In the rows, zero is written as 128.
One turn moves each row of this set onto another row. After a few examples, where does it send each row asked below?
nasu: [110 144  93 133 131 143 132 137 119 102 125 143 148 138 115 159 134 107
 144 158 113 141 129 120]
bepek: [ 93 129 134 118 116 107  93 177 139 126 135 105 129 141 125 118 131 132
 103 115 127 114 154 127]
lised: [ 97 102 131 125 126 132 102 117 155  81 103 139 126 155 112 136 115 145
 142 123 111 140 117 129]
Tupek: [118 118 107 179 108 115  99 121  98 110 102 116 102 136 118 117 130 153
 111 129 127 122 138 150]
Nef: [ 91 137 104 122 121 123 109 134 134  70 114 140 131 152 149 125 125 125
 117 171 139 124 121 120]
vidu: [112 118 112 122 134 103  99 170 143 108 139  80 141 146 106 150 126 107
 111 121 124 133 116 132]
dupun: [ 87 138 129 140 125 121 115 126 125 123 112 122 150 111 123 127 104 136
 165 152 109 111 124 118]
zaf: [129 151 112 173  91  97 123 135 109 129 100 146 124 132 128 125 120 114
 122 148 133 118 143 142]
tiz: [158 155 122 139 127  97 117 130 151 106 113 134 142 114 117 141 118 139
 136 145 138 119 142  95]
funi: [ 96 116  89 152 148 111 105 137 129 134 114 102 129 128 128 104 129 102
 149 120 134 148 139 108]
nada: [117 147 128 130 111 113  93 139 121  95 126 167 124 131 134 116 136 123
 120 141 127 154 148 157]
radif: [134 107 116 173 107 119 127 156 137 122 130 135 153 153 116 123 108 156
 118 133 135 151 160 147]
gibel: [109 135 102 154 168 118  88 153 130 124 117 121 130 134 112 133 151 150
 134 109 117 154 128 128]
mura: [ 97 133 105 148 109 122 146 134 111 119 116 151 151 146 126 131 104 118
 136 160 117 127 139  95]
faru: [ 96 110  93 159 134  99 112 143 157 121 101  85 141 149 137 104 124 136
 126 137 150 142 121 127]
kal: [126 151 102 156 122  99 141 104 125  97 110 144 137 140 124 161 125 143
 106 150 150 124 130 113]
gev: [109 125  99 132 119 106  87 154 126 112 150 111 126 155  86 115 107 117
 113 126 123 121 155 110]
pip: [101 135 117 136 124 129 131 138 133  89  85 127 122 146 152 154 150 109
 119 147 153 120 130 137]
Bupe: [110 133  95 128 120  85  82 130 134 113 130  88 115 140 115 123 127 104
 103 123 134 109 143 124]
Fud: [130 118 115 143 136 118 121 179 125 115 152 119 144 117 146 140 105 112
 131 126 125 160 122 136]
Tir: [ 95 132 124 109 124 149 127 147 126  84 123 150 132 145 133 141 141 134
 119 149 110 151 124 110]
buz: [118  95 106 174 115 110 133 112 127 116 126 109 131 142 117 143 106 145
 112 116 133 153 119 157]
vedog: [147 115 108 138 110 111 100 130 133  80 119 138 109 145 135 142 136 130
 102 144 138 122  96 136]
sodon: [144 113 109 152 109 117 137 109 116 124 134 145 124 125 116 164 127 118
 125 120 119 134 108 129]
varu: [ 98 127 129 144 112  91  98 145 116 127 129 106 129 145  93 119 120 151
  99 120 130 104 155 115]
fega: [108 122  98 173 145 122 108 161 145 145  98 121 125 147 129 123 138 129
 139 105 144 127 153 129]
manu: [123 147 122 147 109 124 133 152 164  95  83 118 104 146 121 136 108 116
 135 124 150 127 127 136]
gevu: [103 129 131 143 125 117 104 144 157  70  99 131 133 154 111 127 100 142
 144 149 158 127 132 142]
mame: [139 141 111 133 119 123  89 170 123 113 142 123 121 110 151 107 131 136
 117 146 114 137 142 130]
Muve: [111 102 153 149 104  97 137 145 123 106 108 129 141 126 157 133 121 128
 114 140 162 124 118 139]
Das: [106 115 105 143 136 123 100 146 139 104 131 106 112 138 114 102 137 179
 112 125 146 138 117 105]
mavip: [105 101 139 158 134 104  94 134 108 112 104 112 142 118 157 128 142 141
 122 132 129 128 139 156]
ruson: [123 132 101 154 148  96 112 158 150 119 125  98 154 136 117 126 130 169
 114 131 135 156 108 111]
Fik: [119 132  96 159 154 107 112 137 127 116 130 124 108 129 102 116 125 140
 125  97 145 156 135  99]
Ber: [129 102 102 134 126 111  88 124 122 104 126 101 113 114 165 122 134 122
 115 139 118 127 109 126]
Dama: [101 109 128 131 115 112 116 163 139 142 134 107 154 154  97 139 127 131
 114 104 114 128 158 132]
Nali: [111 112 135 132 135  89 100 146 133 126 117  92 142 141 113 157 145 127
 101 101 129 118 136 133]
tenup: [108 140 110 131 116 144 103 113 141 106 101 122 128 127  97 130 138 132
 160 144 100 133 134 136]
rav: [ 99 104 125 130 108 140 126 148 121 114 131 135 129 128 143 142 124  91
 144 133 127 142 111 151]
bet: [ 98 148 127 146 121 109 139 121 119 102  93 158 111 141 145 144 130 126
 105 122 142 128 145 117]
Nosil: [133 123 131 136 118 111 129 143 133 113  95 111 138 119 124 139 110 137
 144 141 107 112 107  82]
dilu: [129 118  97 153  90 128 110 156 116 102 119 130 136 151 118 121 114 119
 134 179 112 118 109 129]
namod: [129 111 143 140 105 107 125 138 112 109 137 154 167 131 114 126 121 151
 124 155 119 152 131 122]
Fulu: [109 120  96 146 114  91 112 130 133 126 134  75 139 150  86 144 116 115
 109 127 127 120 127 129]
Nogu: [123 153 130 136 127  99 133 130 166 118 116 149 122 127 140 142  92 125
 132 106 143 131 138 117]
zemun: [108 109  97 153 124 128 115 170 151 144 119 101 135 136 134 102 130 153
 133 137 139 115 131 100]
pab: [126 124 120 149 106 122 165 134 128 115 100 131 154 147 125 157 131 143
 115 152 129 127 128  97]
musu: [152 107  85 165 111 125 120 168 126 108 138 124 121 149 118 123  93 110
 126 135 127 143 134 118]

Ber moves to mame
pip moves to Nef
And these:
lised moves to tenup
namod moves to sodon
vidu moves to gev
fega moves to faru

